Families of rows that turns and mirrors carry onto each other, the same ones carrying the whole set onto itself: the rest of each named row's family, in list order:
10 families of 3 rows:
Z710: [-32  26  24  13   9 -27 -30 -24   4  -8 -31  10 -12  14  -8  -2  -3  -3
  -3]
Z177: [-25   2  -4   6  45  -6   9  47 -11 -10  33  -8  -6  12 -18  -1  29   5
  -3]
Z746: [-13   0  -9 -11  39   7  -3  36  -2 -17  42 -10 -33   0 -31 -13  11  -7
  16]
Z646: [ 13 -32   9  20  -2   5   1 -40  17 -40  -6  -6  10  -4 -19  20 -19   3
  -8]
Z58: [ 17 -27  -1 -10 -18  23  21   6   8 -34  29   0   2   1   2  16 -24  25
 -19]
Z955: [-22  43  -2  15  -4 -12 -11 -23 -15  20 -13 -12 -11  -7  14   4  17 -16
  -8]
Z363: [-21  24  37  16 -16  -2   8 -28  -4  26   8  -5  18  10  26 -12 -15   1
 -20]
Z30: [-20  38  19   9  23   6 -32 -24  25  25   9 -26  -5   1  18 -18   1 -17
  20]
Z48: [-21 -23  13  -8  43  -3  -5  28   5 -35  14  11 -15  22 -39   4  -5   3
   9]
Z345: [  2 -30 -19  19   0   3  41 -11  23 -21  32 -32   9 -21   5   2 -12  21
 -24]
Z449: [-16  -3  13  11  57   8 -10  28  31  -6  49 -25   6  14  -8 -22   5   7
  25]
Z662: [ 19  -8  -6  26   5  16   1 -34  40 -11  36 -29  17 -13   5  -8 -21   1
  33]
Z6: [  1 -12   1  23 -20 -21 -20 -29   6 -32  15 -47  20 -11  20 -12 -13  20
 -19]
Z182: [-34   8  26  -5  18  -4  21  35 -10  14  44  13   4  27  -3 -21 -13  12
   6]
Z862: [ 21 -20 -26  30 -10   5  30 -20   3 -25  27 -18  15 -19  -9  15  -1   6
   2]
Z586: [  8 -28  15   0  -8  28  38 -11   0  -1  45  -5  19   1   1   3 -31   6
  -5]
Z79: [ -7 -37  -1 -25  23  10 -19  23  -9 -32  44 -42  -9  -2  -4  -3  -6   8
  -7]
Z920: [-11  27  21   4 -29  -1 -11 -20   1  -3 -15  -3   2   8  29   6  -9  18
 -37]
Z130: [-24  44  21  22  37 -20 -12  -3  12  20 -16   1 -13  11   7 -24 -10   2
  13]
Z42: [-29  15  14 -15   9  -8  -2  49  -3 -16  20  17 -15  29   2  -8  -1  29
 -15]
Z668: [-24  14  31   4 -21 -17 -24 -38  25 -20 -19  -7  -4   4  11   0  -2 -22
  15]
Z119: [  2 -41  18  11  -5   1   8 -12  37 -56  19 -14  15   2 -12   7  -9  -4
  18]
Z185: [-36  26  -6 -15  -4 -33 -39   7 -13  -8  15 -19 -22   3  11 -25 -11   5
  14]
Z110: [-42   1  -5 -18  40  -1  17  43   3   4  31 -18 -25   2  -2 -11   7   7
 -14]
Z95: [-40  -8  37 -15  31 -10 -19  29  20 -31  13  -3 -11  26 -11  -6  14 -15
  18]
Z281: [ 26  -9  12  33  17  16  14 -43  25  -5  -8 -24  15 -14   8   3 -24   3
  -4]
Z767: [  4 -19   3  -1  59  18  17  28  16 -12  28  -3 -12   6 -22  -7 -19   4
  23]
Z60: [-35  36 -10  10 -14 -20   8 -25   8  19  -4 -19 -16 -18  25 -11  -7   2
 -15]
Z224: [ 25 -22  -1  29   6  18   8 -30  17 -29  24 -43  10 -23  -8   3   6  -1
 -19]
Z991: [-21  49   5  33  -3 -31 -21 -20   7   1  -3 -14 -12  -4   2 -29  12   0
   0]

The rest of the family of Z281: Z130, Z767
The rest of the family of Z345: Z110, Z60
The rest of the family of Z991: Z746, Z224
The rest of the family of Z30: Z449, Z662
The rest of the family of Z668: Z119, Z95
The rest of the family of Z6: Z79, Z185
The rest of the family of Z363: Z182, Z586
The rest of the family of Z646: Z710, Z48

Families of rows that turns and mirrors carry onto each other, the same ones carrying the whole set onto itself: the rest of each named row's family, in list order:
5 families of 6 rows:
Z613: [-18  31  10  -7 -10   7  -3   7  28 -36   5  52  17  29  22]
Z901: [-12  29 -28  24 -11   2  29   0 -20  -2 -10   7  -6   5  -4]
Z727: [-19  -3  29 -20   3   8  -8  11  38 -19   0  29  -7  22 -52]
Z81: [-13  14 -19  20 -10   7  24   0 -19   8 -13  -3  -4   2 -37]
Z144: [ -5   6 -21  23 -16   1  24   8 -20  -6  11  14 -10  12 -24]
Z430: [ 30  -3  -2  16  13  25   9  18  50 -24  19  37   2  21 -46]
Z445: [-18  67   6  22   5  22  -4  -3  59  -8 -21  48   4  26   9]
Z531: [-19  44  -5  38  44 -11  15  -9  16 -12 -40  13   6 -13 -44]
Z374: [ 32  19 -16  22   8  20  12  15  47 -36  16  48   8  27   0]
Z868: [-20  20  30  16   4  34  -6   9  59   2  11  46   4  17 -61]
Z192: [ -9   4 -18  21 -13   5  22   6 -20   2   2   5  -8   7 -39]
Z859: [  1  15  -6  49  19 -11   3   9   1 -38  18  54  26  14 -29]
Z346: [-43  47  21 -19   9  20  13  -7  37  -5 -36  16  17  -9 -13]
Z648: [  1   2   1  44  24 -12  -7   7   5 -27   0  37  18  18 -62]
Z277: [-10   4  19 -13  -7   3 -12  14  32 -35  15  49   1  38 -16]
Z370: [  7  56 -14  19  19  35  23  -5  49  -6 -39  15  28  -6  -3]
Z458: [-19  57 -12  43  39 -10  25  -7  12 -23 -21  31  14 -17 -10]
Z167: [ -9  17   2  38  36 -11  -1  -1  13 -14 -29  16   7   4 -70]
Z837: [-15  26 -24  21 -10   5  26  -3 -19   6 -19  -2  -3   1 -19]
Z681: [ -6  19 -28  25 -15   0  28   5 -20  -8   6  15  -9  11  -6]
Z940: [-28  39  27  15   7  39  -7  -2  58  14 -22  31  18  10 -55]
Z131: [-33  53  11 -10  -1  15   9  -4  31 -21 -21  35  25   5  22]
Z203: [-11  25  21  19   3  23  -3  14  59 -15  28  64 -10  28 -32]
Z351: [ 21  48 -21  23  12  26  19   4  47 -27 -12  38  22  13  21]
Z902: [ -9  42 -12  49  27 -10  20   2   4 -37   8  52  24  -3  -2]
Z864: [-28  63  16  19   8  33  -6  -8  57   9 -38  33  17  15 -19]
Z585: [-35  20  31 -24  12  16   4   0  40  -4 -25  12   1  -1 -51]
Z407: [-10  49   9  22   3  17  -2   7  59 -20  11  64  -9  33   3]
Z943: [  5  32  -1  11  23  40  20  -2  52   4 -37   3  23 -11 -47]
Z54: [ 16   4   6  10  20  35  13  10  52  -5  -9  14  10   2 -69]

The rest of the family of Z868: Z445, Z940, Z203, Z864, Z407
The rest of the family of Z167: Z531, Z859, Z648, Z458, Z902
The rest of the family of Z943: Z430, Z374, Z370, Z351, Z54

Families of rows that turns and mirrors carry onto each other, the same ones carrying the whole set onto itself: the rest of each named row's family, in list order:
11 families of 3 rows:
Z72: [  9   8  -8  25 -26  12 -20 -41 -39 -27  40   3  17  12  23  16  21  29
  -1 -20 -11  20  48  11  -5  13  -5 -23]
Z967: [  0 -26  -3  15  22  38 -70  44   8  -8  41  66 -32  -1  11  19 -10   8
  32  -2 -29  15  47  24  21   7  -4  -3]
Z638: [  6 -24 -10  56  -5  47  16   2   2 -10  16  41 -26  16 -31  23   0   3
  -8 -13  31  39  45 -19  51  41  -6  14]
Z231: [ 10 -28   6  50  -9  47  15  -2  15 -36  37  57 -33   9 -28  24 -13  14
   4  14  -9  45  37 -39  35  36  14  30]
Z652: [  8 -25  -3  28  -9  -4   3 -19 -57 -17  36  -2  25  12  -9  36  -2  15
 -11 -21 -15  17  27  16  -8  -8 -10 -19]
Z564: [-14   0 -28  11 -33   6   0  -6 -33  -5  16  18  11  11  27   8  12  17
 -19 -26  -5  15  27  24  -6  12 -26   1]
Z553: [-17 -40  13   9   9  14 -56  48  14 -27  47  62 -10 -25  -4  27  12  20
  29 -11 -28  14  47   9  -4  -2   4   4]
Z211: [ 20 -38  13  53  15  50   9 -10   7 -21  32  32 -19   2 -37  28 -29  10
   0  23 -10  47  31 -39  30  27  -3  13]
Z785: [ -6 -39   2  22  15  20 -59  49   0 -23  37  55  -9  10   3  26 -14   8
  25  -6 -66  12  24   7  13  -6   3   5]
Z234: [-10  -7   5  26 -16 -14   9 -18 -23 -35  37   9  26  -7   0  38  22  33
  -1  -6  -3  13  40  18 -20  11 -13  -2]
Z860: [ -5 -20  -4  11  12  40 -59  60   9   4  18  54 -33  -3   7  14  17  -9
   9 -13 -24  44  38  10  13   3  -2  19]
Z795: [ -7 -39   9  68  15  58   0   2  10 -23  30  42 -55  -2 -19  24  -6  -1
  -2   5  11  47  53 -30  35  30  18  20]
Z707: [ 13 -18  10  59   0  58  -5 -20   3 -43  34  38 -37  18 -18  36  -4  17
  19   5  14  40  56 -42  47  29 -11  -7]
Z333: [ -8 -31  21  57  20  49   6  -4   8 -36  34  52 -16  -7 -44  38  -7  25
  13  10  19  28  46 -30  22  37 -16  17]
Z723: [  9 -24  -7 -10  20  22 -69  49   9 -18  35  37 -21   7  24  11   0  17
  16 -12 -35  12  30  17   2  10  13   2]
Z427: [-15 -18   2  19  15  19 -54  60 -19 -31  39  65 -16  18   0  36  14   1
  26 -23 -44  22  31  10   1 -12   9  11]
Z877: [-14 -11  -9  28 -24  -1  -2 -22 -42 -16  45   2  16  18  10  25   2  14
 -14 -23 -13  22  26  18  -8  10 -15 -40]
Z437: [-21 -15 -15  47 -20  10  12 -33 -49 -22  30   4   1   9  17  19   7  17
 -19 -27   8  10  41  15  -7  17  -1  -5]
Z969: [ 10   9 -11  19 -30  -2 -21 -11 -37  -4  33   1   8   9   0   4  11  23
 -18 -35  -1  29  31  10 -14  26  -9 -25]
Z512: [-13 -35  11  12  14  21 -61  43  -3  -6  33  46 -14 -25  29  21 -13  16
  23  -3 -32  25  37   9  15 -13  34   3]
Z817: [ 11  -5 -18  13 -20  -9  -7 -15 -39  -8  39  -1   6   7  16  31   7  13
  -3 -13   0  17  46  43   2   3 -12 -26]
Z744: [ 23  -7   1  56 -12  45  -6  -4  12 -31  20  34 -46  19 -26  23  -6  21
  -9   4   9  47  31 -38  36  52 -22   5]
Z777: [ 18  -9   2  56  17  50  11 -21   6 -16  31  31 -30  12 -23  32 -21   7
   8  27  21  44  51 -13  38  43 -13   4]
Z273: [  7 -26  14  70  11  55   1 -18  10 -18  42  32 -28  16 -36  28 -10   9
  -5  10   3  53  39 -31  40  44   1  -7]
Z547: [ 16  -6 -15  14  -6   0   5 -22 -38 -32  25  -8   5  30  13  30   2  29
 -12 -20  15   7  27  15   5  21 -14 -13]
Z15: [-16 -30   6  21  15  33 -75  48   7 -18  45  53 -33   8  11  24   3   5
  16  -7 -52  33  25   9  10   1  -3 -14]
Z970: [ -9 -10  -8  14   5  27 -71  68   3 -15  31  53 -33  12  -1  17  -4   3
  22 -29 -26  26  32  -6  10  15  -8 -16]
Z84: [ 24 -31   7  34  34  58  -4  10  11 -24  27  32 -36  13 -26  25 -21  11
   5   6  27  36  43 -37  38  42   4   4]
Z843: [ -1 -12  -3  15 -20  11  16 -25 -59 -18  41  17  13  -2  -4  14   5  19
 -15 -24   0  32  32   0 -23   1  -8  -5]
Z581: [-34 -23  -8  22   9  26 -59  46  -5 -17  32  45 -29  -3  31  15  12  -2
  16 -13 -44  19  37  17 -12  -3  15  10]
Z193: [ -5 -31  20  62  29  58  -2  -4 -15 -22  18  40 -28  -3 -15  42 -30  19
   8   9  22  34  38 -32  49  17   7  13]
Z306: [ -8  -4   1  40 -16  -6   1 -26 -42 -27  18   0  17   9  30  40   1  35
  -7  -5  -5  15  24  19   9   0   7   2]
Z197: [ -7 -11   0  12  13  42 -72  45   5 -17  47  49 -19  -1  14  19   5   0
  39 -18 -31  29  57  -9   5  -4  14 -22]

The rest of the family of Z707: Z72, Z197
The rest of the family of Z744: Z969, Z970
The rest of the family of Z785: Z652, Z211
The rest of the family of Z333: Z553, Z234
The rest of the family of Z723: Z547, Z84
The rest of the family of Z843: Z231, Z427

